In the rows, 128 means zero.
One turn sends every row of this set to another row. A few are shown first. Where does it send the rows asked after them?
k_297: [127 118 105 104 128 111 135 147 117 139 107 122 115 117 139 124 110 153
 127 155 121  94 137 154 114 118 130 124 138 114 103 128 162 154 127]
k_151: [138 111 132 137 119 154 140 138 112 145 100 138 112 122 127 129 135 173
  95 160 107 138 121 130 134 146 125 100 153 106  93 125 143 138 127]
k_755: [129 114 142 103 132 131 133 124 118 142 118 137 110 140 124  92 123 152
 122 111 114 147 102 101 122 102 135 102 143 114 102  92 171 143 164]
k_241: [129 104 106 107 126 126 143 146 135 155  97 116 101 124 125 133 131  96
 108 119 116 112 103 146 146 126 120  94 114  91 148 114 157 128 122]
k_238: [137 130 143 140 133 159 130 152 104 149 119 141 102 106 130 119 108 174
 124 135 133 156 119 110 139 153 138  95 130 124 110 133 154 136 138]
k_460: [148 113 116  94 126 124 131 128 124 139 120 152 109 113  93 113 142 167
 116  92  95 138 106 125 126 118 142 118 137 119 113 125 155 145 158]
k_928: [135 129 119 125 103 159 119 123 105 136  98 145 114 109 102  97 137 159
 129 137 142 116 125 114 104 127 121 113 144  71 155 117 171 126 116]
k_993: [147 105 131 138 132 129 137 100 142 135 132 109 128 101 156 131 172 154
 120 128 140 106 135 133 128 143 134  99 123 107 172 125 127 150 136]
k_789: [171 141 135 127 138 149 137 115 148 117 146 133 119 102 181 130 140 132
 115 133 121 113  94 104 132 114 126 105 123  79 142 131 144 142 124]
k_193: [150 107 126 104 143 152 152 109 142 165 122 134 125 140 115 105 146 102
 104 111 136 108 121 140 141 112 107 122 105  87 144 116 139 139 134]
k_671: [145 106 120  99 149 124 146 119 141 149 162 143 144 119 167 104 123 131
 122 109 151 121 139 132 120 124 142 108 109 118 104 116 167 111 131]
k_66: [163 115 115 112 120 137 127 135 119 134 109 146 113 100  80 116 140 183
 134 104 128 126 125 136 113 132 134 105 129  91 157 130 151 132 136]
k_121: [141 116 127 108 121 133 132 130 114 125 130 134 109 153 202 106 145 140
 107 104 120 112 109 117 122 124 124 101 130 114 137 131 141  95 107]
k_129: [133 101 144 114 123 134 138 121 108 126 131 167 106 177 127 105 130 167
 130 104 132 103 123 102 128 148 121 114 124 108 153 152 146 111 142]
k_719: [146 108 128 101 146 112 115 125 110 166 132 164 117 157 125  99 130 148
 126 139 136  87 130 133 109 129 122 107 131  86 105 127 152 117 123]
k_4: [118 131 129 126 119 158 143 122 103 124 105 125 113 150 131  92 119 152
 123 135 126 127 108  98 106 104 123 102 153  90 132 105 176 141 128]
k_217: [130  99 113 128  97 150 117 123 109 147 148 145 123 113 134 129 166 144
 113 118 134  86 138 136 145 131 122 158 128 109 122 140 139 120 146]
k_85: [106 117 141 116 112 109 113 139 120 162 114 147 113 130 174  94 140 121
 125 146 135 127 156 118 121 145 114 116 135  99 140 118 147 116 157]
k_584: [146 110 152  89 118 139 141 121 129 109 165 130 109  95 156 140 130 129
 104 122 138 117 113 104 151 128 114 101 110 100 135  97 170 116 132]
k_302: [159 107 137  97 125 121 120 143 139 138 136 115 114 129 145 156 126 152
 150 114 141 109 141 114 135 140 135 105 103 111 119 113 156 104 170]
k_250: [129 121 103 153 120 117 153 128 107 143 150 104 109 147 132 118 124 149
 130 122 147 101 142 132 134 148 112  82 130  99 153 141 138 126 131]
k_253: [118 123 143 110  96 137 123  99 124 141 130 126 124 104 163  97 133 125
 121 126 134 105 110 115 151 170 108  95 112  96 156 140 166 116 129]
k_112: [139 150 108 118 126 138 137 131 140 133 129 130 132 156 177 113 130 138
 125 119 102 110 117 122 131 133 139 123 124 100 104 161 140 147 151]
k_164: [160 115 136  96 128 134 145 121 128 130 115 127 109 148 125 132 144  98
 113  99 140 131 132 103 124 109 111 138 124 117 167 120 141 115 135]
k_443: [146  98  89 114 115  92 131 113 138 140 134 120 121  95 146 136 137 136
 105 139 126 114 115 122 130 111 135 139 111 128 137 147 151 114 143]
k_968: [143 106 127 110 143 147 139 125 113 109 139 144 108 142 110 117 145 175
 124 138 143 153 143 100 122 128 110 116 123  86 108 158 150 143 127]
k_934: [137 109 133 132 125 148 127 160 128 140 101 135 126 113 155 121 146  96
 125  98 137 136 112 151 137 122 148 114 136 103 155 110 149 143 126]
k_961: [148  88 137 116 119 130 131 124 118 136 112 138 116 132 106 114 131 170
 110 170 134 145 128 118 136 132  99 104 129  76  96 133 152 123 139]
k_17: [164 110 100 130 132 114 161 121 136 137 162 150 109 102 145 107 132 121
  97 128 133 135 129 133 118 145 120  68 124 106 149 118 146 126 125]
k_562: [125 127 123 132  93 142 124 105 134 122 119 144  97 129 130 115 151 153
 136 101 136 116 133  85 152 172 138 123 138 119 131 126 159 140 152]
k_621: [157 143 121 124 115 138 131 125 130 131 126 125 128 124 127 118 125  80
 132  87 149 140 109 110 142 133 138 122 131 108 143 132 165 131 128]
k_681: [147 115 129 116 123 123 140 131 143 135 124 165 115  77 173 114 127 114
 108 156 117 134 119 117 111 128 116 113 123 100 166 140 155 123 140]
k_935: [139 129 125 121 132 147 105 140 100 133 130 156  83 114 126 117 145 164
 124 128 139 161 126  80 130 136 129 126 128 111 109 150 151 129 130]
k_910: [145 120 121 146 107 126 118 136 136 132 100 110 106 106 151 111 127 170
 148 130 149 120 130 129 147 127 144 122 133 120 122 108 145 162 160]
k_936: [155  92 117 120 105 135 144 124 110 119 168 154 109 110 156 104 147 134
  74 117 130 124 103 135 148 111 113 117 120 114 140 118 135 120 129]

k_460 goes to k_755
k_584 goes to k_789
k_910 goes to k_297
Now find these:
k_443 goes to k_671
k_85 goes to k_250
k_164 goes to k_621
k_935 goes to k_238

One turn sends every row of this set to another row. A few are shown first. Where does it send the rows asked after them?
k_829: [110 136 132 148 121 138 113 141  93 102 137 119]
k_21: [126 152 175 133 131 128  99 137 128 112 128 119]
k_904: [126 114 164 118 140 122 157 133 144 109 131 111]
k_992: [149 139 122 128 161 127 129 149 133 149 135 111]
k_664: [123 105 148 132 138 117 137 105 142 156 135 137]
k_843: [147 108 132 155 130 144 109 137 146 127 128 121]
k_549: [122 146 130 131 128 103 123 149 119  83 123 126]
k_720: [135 134 160 149 123 116 123 161 128 106 113 108]
k_512: [109 111 122 132 132 110 106 108 145 137 135  99]
k_632: [133 159 154 116 150 136 133 138 151 134 145 131]
k_360: [119 153 137 121 136 111 155 166 134 132 130 141]
k_401: [119 113 120 136 107 125 119 116 146 124  97 142]
k_578: [102 107 133 132 178 112 117 136 128 115 132 124]
k_313: [133 140 148 127  94 109 144 121 128 121 124 141]
k_392: [ 76 130 134 132 102 127 126 137 138 126 131 118]
k_153: [114 149 127 128 134  93 126 148 119  90 128 126]
k_105: [134 113 138 142 143 162 136 129 118 138 141 140]
k_661: [113 126 117 132 147 144 142 113 123 132  91 137]
k_685: [111 108 136 128 179 107 113 130 126 120 124 129]
k_48: [126 125 133 146 146 131 144 157 143 136  90 132]
k_524: [ 95 140 137 111 128 135 133 148  88 129 126 128]
k_421: [110 142 146 100 119 126  93 121 123 129 127 109]
k_505: [116 135 117 138 127 100 102 116 110 137 132 152]
k_180: [137 145 140 131  93 112 144 121 125 130 132 139]
k_67: [127 137 167 107 158 112 120 152 110 127 120 118]
k_656: [121 103 150 129 143 125 133 105 130 160 130 140]
k_402: [143 136 132 124 117 141 129 134 139 148 146 154]
k_784: [103 107 136 129 122 143 156 140 130 125 131 153]
k_853: [112 142 114 138 133  97 101 123 115 138 123 150]
k_603: [117 149 123 115 133 152 145 125 114 130 141 150]
k_182: [108 117 119 104 140 141 117 113 120 148 117 145]
k_808: [128 109 159 126 144 121 160 138 136 103 134 118]
k_450: [ 94 115 132 143 145 116 124 146 108 110 124  93]
k_629: [133 131 168 129 151 135 123 138 144 119  95 114]
k_192: [106 168 136 124 113 120 137 136 143 135 148 117]
k_916: [117 136 175 115 116 127 133 143 149 134 143 120]
k_583: [107 150 132 116 124 129 106 116 121 132  90 139]
k_434: [116 123 147 173 141 128 112 133 124 116 134 100]
k_714: [105 131 114 145 163 121 133 133 151 142 132 103]
k_345: [142 129 131 140 138 111  98 136 102 123 143 107]
k_82: [ 88 138 117 154 131 116 127 116 129 128 108 105]
k_513: [113 131  92 136 150 112 118 132 124 134 104 119]

k_720 goes to k_450
k_313 goes to k_808
k_345 goes to k_512
Now find these:
k_714 goes to k_583
k_853 goes to k_656
k_524 goes to k_992
k_661 goes to k_603

